In the data rows, 128 means zero.
Here are some numbered points:
array([151, 116, 108, 87, 168, 161, 144, 123, 128, 104, 125, 177, 124]) 0
array([151, 108, 131, 85, 118, 39, 131, 134, 88, 48, 122, 119, 96]) 1
array([140, 114, 115, 85, 117, 111, 139, 121, 129, 79, 119, 180, 95]) 2
array([131, 149, 75, 88, 133, 139, 142, 120, 85, 181, 115, 118, 127]) 3
array([135, 157, 77, 92, 118, 136, 119, 116, 74, 146, 111, 106, 144]) 4
array([119, 136, 115, 95, 105, 94, 109, 120, 79, 108, 110, 99, 139]) 5
array([110, 163, 74, 95, 97, 125, 116, 114, 85, 134, 107, 116, 142]) 6
array([109, 124, 110, 92, 92, 124, 123, 125, 135, 108, 105, 165, 117]) 7
array([102, 86, 156, 88, 97, 135, 135, 120, 137, 93, 102, 130, 139]) 8
array([104, 116, 125, 96, 113, 97, 140, 122, 148, 42, 102, 165, 117]) 9
array([110, 106, 152, 97, 118, 63, 130, 130, 123, 0, 102, 133, 128]) 10
array([108, 103, 142, 99, 106, 87, 143, 138, 134, 63, 103, 142, 123]) 11
array([123, 131, 102, 105, 122, 104, 146, 139, 105, 76, 99, 111, 130]) 12
array([121, 156, 84, 112, 112, 118, 124, 124, 87, 154, 103, 135, 124]) 13
array([136, 186, 33, 118, 113, 167, 118, 121, 102, 171, 106, 171, 118]) 14
array([137, 110, 155, 122, 112, 107, 128, 120, 132, 124, 108, 150, 126]) 15
array([137, 99, 148, 122, 108, 72, 145, 115, 116, 54, 109, 132, 117]) 16
array([148, 136, 98, 128, 110, 164, 136, 120, 140, 134, 111, 156, 133]) 17
array([148, 129, 104, 126, 117, 166, 128, 116, 131, 115, 110, 169, 131]) 18
array([135, 137, 127, 123, 97, 92, 133, 113, 124, 97, 112, 145, 129]) 19
array([140, 149, 104, 123, 91, 110, 117, 123, 112, 140, 111, 146, 116]) 20
array([138, 122, 122, 120, 105, 112, 117, 145, 119, 106, 109, 119, 129]) 21
array([123, 155, 78, 119, 92, 177, 124, 114, 136, 143, 108, 163, 132]) 22
array([124, 118, 108, 122, 85, 130, 145, 140, 177, 57, 108, 177, 114]) 23
array([122, 112, 140, 124, 78, 126, 109, 137, 119, 140, 108, 129, 128]) 24
array([113, 130, 127, 127, 88, 83, 148, 129, 166, 91, 110, 163, 118]) 25
array([110, 104, 142, 124, 95, 105, 128, 132, 142, 99, 113, 125, 126]) 26
array([110, 86, 168, 128, 106, 84, 110, 123, 91, 98, 117, 78, 140]) 27
array([111, 135, 82, 133, 107, 151, 136, 126, 122, 159, 119, 143, 119]) 28
array([126, 159, 67, 140, 112, 160, 118, 123, 113, 202, 123, 138, 119]) 29
array([134, 124, 153, 146, 120, 61, 133, 108, 116, 112, 128, 101, 131]) 30
array([142, 97, 151, 153, 106, 100, 128, 110, 143, 138, 131, 141, 93]) 31
array([158, 118, 132, 158, 147, 178, 133, 103, 196, 164, 131, 201, 106]) 32
array([165, 98, 164, 161, 131, 131, 126, 110, 164, 160, 132, 169, 101]) 33
array([151, 154, 92, 163, 148, 155, 137, 111, 139, 182, 131, 176, 122]) 34
array([142, 112, 167, 161, 143, 106, 134, 90, 107, 138, 132, 108, 142]) 35
array([138, 122, 172, 157, 156, 127, 112, 98, 112, 179, 133, 133, 143]) 36
array([137, 119, 160, 151, 150, 145, 121, 83, 117, 170, 135, 73, 143]) 37
array([121, 122, 165, 145, 164, 133, 144, 76, 154, 120, 137, 115, 147]) 38
array([112, 158, 141, 138, 182, 152, 143, 78, 155, 137, 136, 143, 166]) 39
array([104, 177, 110, 134, 152, 137, 162, 78, 183, 143, 136, 151, 142]) 40
array([106, 108, 202, 131, 174, 155, 142, 52, 166, 106, 133, 103, 175]) 41
array([126, 127, 132, 178, 126, 137, 130, 143, 166, 145, 123, 123, 134]) 42
array([144, 162, 100, 186, 121, 122, 106, 141, 137, 180, 119, 136, 104]) 43
array([138, 106, 171, 186, 134, 131, 101, 139, 135, 142, 120, 108, 130]) 44
array([130, 141, 125, 186, 122, 129, 108, 135, 149, 164, 120, 144, 106]) 45
array([135, 139, 120, 183, 136, 182, 108, 128, 159, 197, 118, 162, 114]) 46
array([136, 148, 129, 180, 134, 131, 106, 127, 118, 173, 118, 116, 126]) 47
array([132, 141, 129, 179, 135, 131, 126, 121, 165, 160, 123, 127, 119]) 48
array([142, 148, 121, 173, 136, 149, 121, 123, 141, 181, 118, 119, 126]) 49
array([141, 114, 166, 172, 138, 97, 123, 116, 131, 98, 120, 98, 130]) 50
array([142, 142, 98, 175, 118, 184, 94, 120, 155, 167, 124, 162, 106]) 51
array([144, 123, 166, 171, 133, 124, 106, 119, 151, 156, 126, 171, 115]) 52
array([135, 106, 184, 167, 125, 88, 128, 116, 146, 137, 129, 132, 120]) 53
array([147, 130, 123, 162, 140, 131, 130, 116, 145, 124, 129, 132, 123]) 54
array([145, 125, 121, 156, 158, 157, 116, 114, 121, 117, 130, 128, 133]) 55
array([144, 135, 122, 169, 117, 132, 126, 129, 131, 175, 133, 148, 120]) 56
array([140, 126, 122, 166, 120, 117, 129, 128, 120, 135, 137, 85, 129]) 57
array([145, 172, 61, 165, 113, 203, 114, 132, 125, 231, 133, 150, 125]) 58
array([149, 118, 133, 162, 122, 125, 146, 121, 136, 104, 133, 99, 135]) 59
array([142, 124, 113, 152, 124, 150, 133, 113, 151, 151, 136, 122, 116]) 60
array([128, 118, 133, 150, 135, 124, 147, 121, 160, 115, 137, 115, 134]) 61
array([135, 99, 156, 149, 127, 128, 129, 125, 130, 133, 136, 111, 129]) 62
array([122, 114, 129, 148, 141, 129, 137, 122, 138, 140, 140, 131, 125]) 63
array([133, 157, 69, 147, 141, 197, 123, 122, 135, 238, 137, 192, 111]) 64
array([133, 134, 91, 147, 114, 111, 149, 121, 118, 151, 136, 111, 110]) 65
array([143, 91, 160, 145, 122, 90, 142, 113, 123, 126, 132, 100, 117]) 66
array([130, 135, 97, 144, 136, 135, 125, 133, 118, 169, 140, 162, 109]) 67
array([135, 148, 84, 132, 109, 112, 135, 151, 121, 198, 131, 141, 106]) 68
Which three points above are nearest to each new point? Their numbers follow each, nearest first.
array([106, 160, 132, 104, 162, 160, 117, 102, 151, 163, 145, 145, 130]) 39 40 63
array([181, 116, 80, 82, 112, 150, 128, 156, 107, 80, 131, 153, 86]) 2 0 18
array([102, 140, 153, 113, 158, 165, 132, 111, 177, 154, 145, 149, 137]) 39 40 63
array([124, 119, 182, 170, 164, 147, 127, 119, 163, 183, 139, 131, 153]) 36 48 52
array([63, 129, 183, 165, 131, 105, 140, 99, 161, 151, 138, 100, 171]) 38 53 61
array([136, 181, 95, 70, 168, 123, 131, 110, 110, 92, 137, 141, 120]) 0 12 4
array([92, 105, 149, 157, 88, 117, 139, 149, 139, 87, 111, 106, 168]) 26 59 21
array([107, 160, 131, 84, 165, 124, 140, 122, 131, 61, 140, 81, 164]) 12 5 61
array([141, 123, 155, 60, 154, 66, 123, 119, 82, 42, 138, 130, 107]) 1 10 16
array([111, 104, 136, 142, 93, 129, 149, 140, 147, 95, 114, 115, 147]) 26 61 59
array([102, 133, 123, 178, 113, 98, 150, 138, 125, 179, 132, 79, 142]) 57 65 47
array([115, 130, 125, 187, 151, 170, 140, 133, 147, 198, 139, 119, 155]) 49 48 46
array([101, 101, 131, 157, 118, 175, 138, 143, 160, 162, 117, 93, 159]) 42 60 62
array([175, 116, 104, 73, 133, 134, 113, 145, 97, 51, 135, 178, 89]) 2 0 7
array([145, 111, 125, 122, 120, 85, 118, 178, 96, 119, 123, 140, 117]) 21 15 20
array([141, 131, 141, 64, 173, 116, 140, 97, 101, 41, 138, 82, 139]) 12 5 16
array([136, 150, 122, 120, 145, 157, 112, 145, 157, 144, 137, 182, 101]) 67 17 18
array([175, 77, 166, 79, 131, 62, 105, 153, 75, 2, 134, 133, 91]) 1 10 16
array([95, 144, 131, 78, 153, 153, 131, 115, 164, 92, 144, 161, 129]) 0 7 2
array([175, 113, 111, 74, 130, 107, 116, 150, 63, 60, 135, 116, 100]) 1 12 5
array([89, 176, 103, 151, 153, 156, 162, 110, 173, 185, 142, 127, 158]) 40 39 49
array([154, 101, 147, 69, 118, 82, 128, 135, 72, 41, 138, 139, 102]) 1 16 10
array([125, 111, 156, 140, 122, 102, 145, 147, 134, 95, 115, 127, 155]) 26 15 21
array([93, 162, 105, 178, 141, 203, 132, 114, 203, 216, 132, 178, 134]) 46 64 51
array([154, 118, 118, 130, 118, 107, 118, 174, 88, 152, 121, 111, 118]) 21 57 24
array([95, 122, 117, 152, 81, 121, 152, 150, 161, 103, 113, 97, 155]) 26 61 59
array([114, 130, 154, 64, 162, 156, 142, 96, 153, 84, 139, 162, 145]) 0 8 39
array([165, 109, 148, 68, 146, 108, 117, 130, 109, 63, 137, 157, 105]) 2 1 0
array([138, 122, 125, 139, 114, 127, 110, 165, 136, 109, 137, 110, 104]) 21 57 62
array([146, 101, 159, 145, 106, 127, 109, 168, 120, 131, 130, 107, 125]) 62 44 24
array([165, 116, 124, 69, 135, 85, 113, 144, 48, 56, 137, 91, 113]) 1 5 12
array([93, 126, 186, 106, 159, 110, 146, 101, 180, 87, 146, 130, 143]) 38 41 61
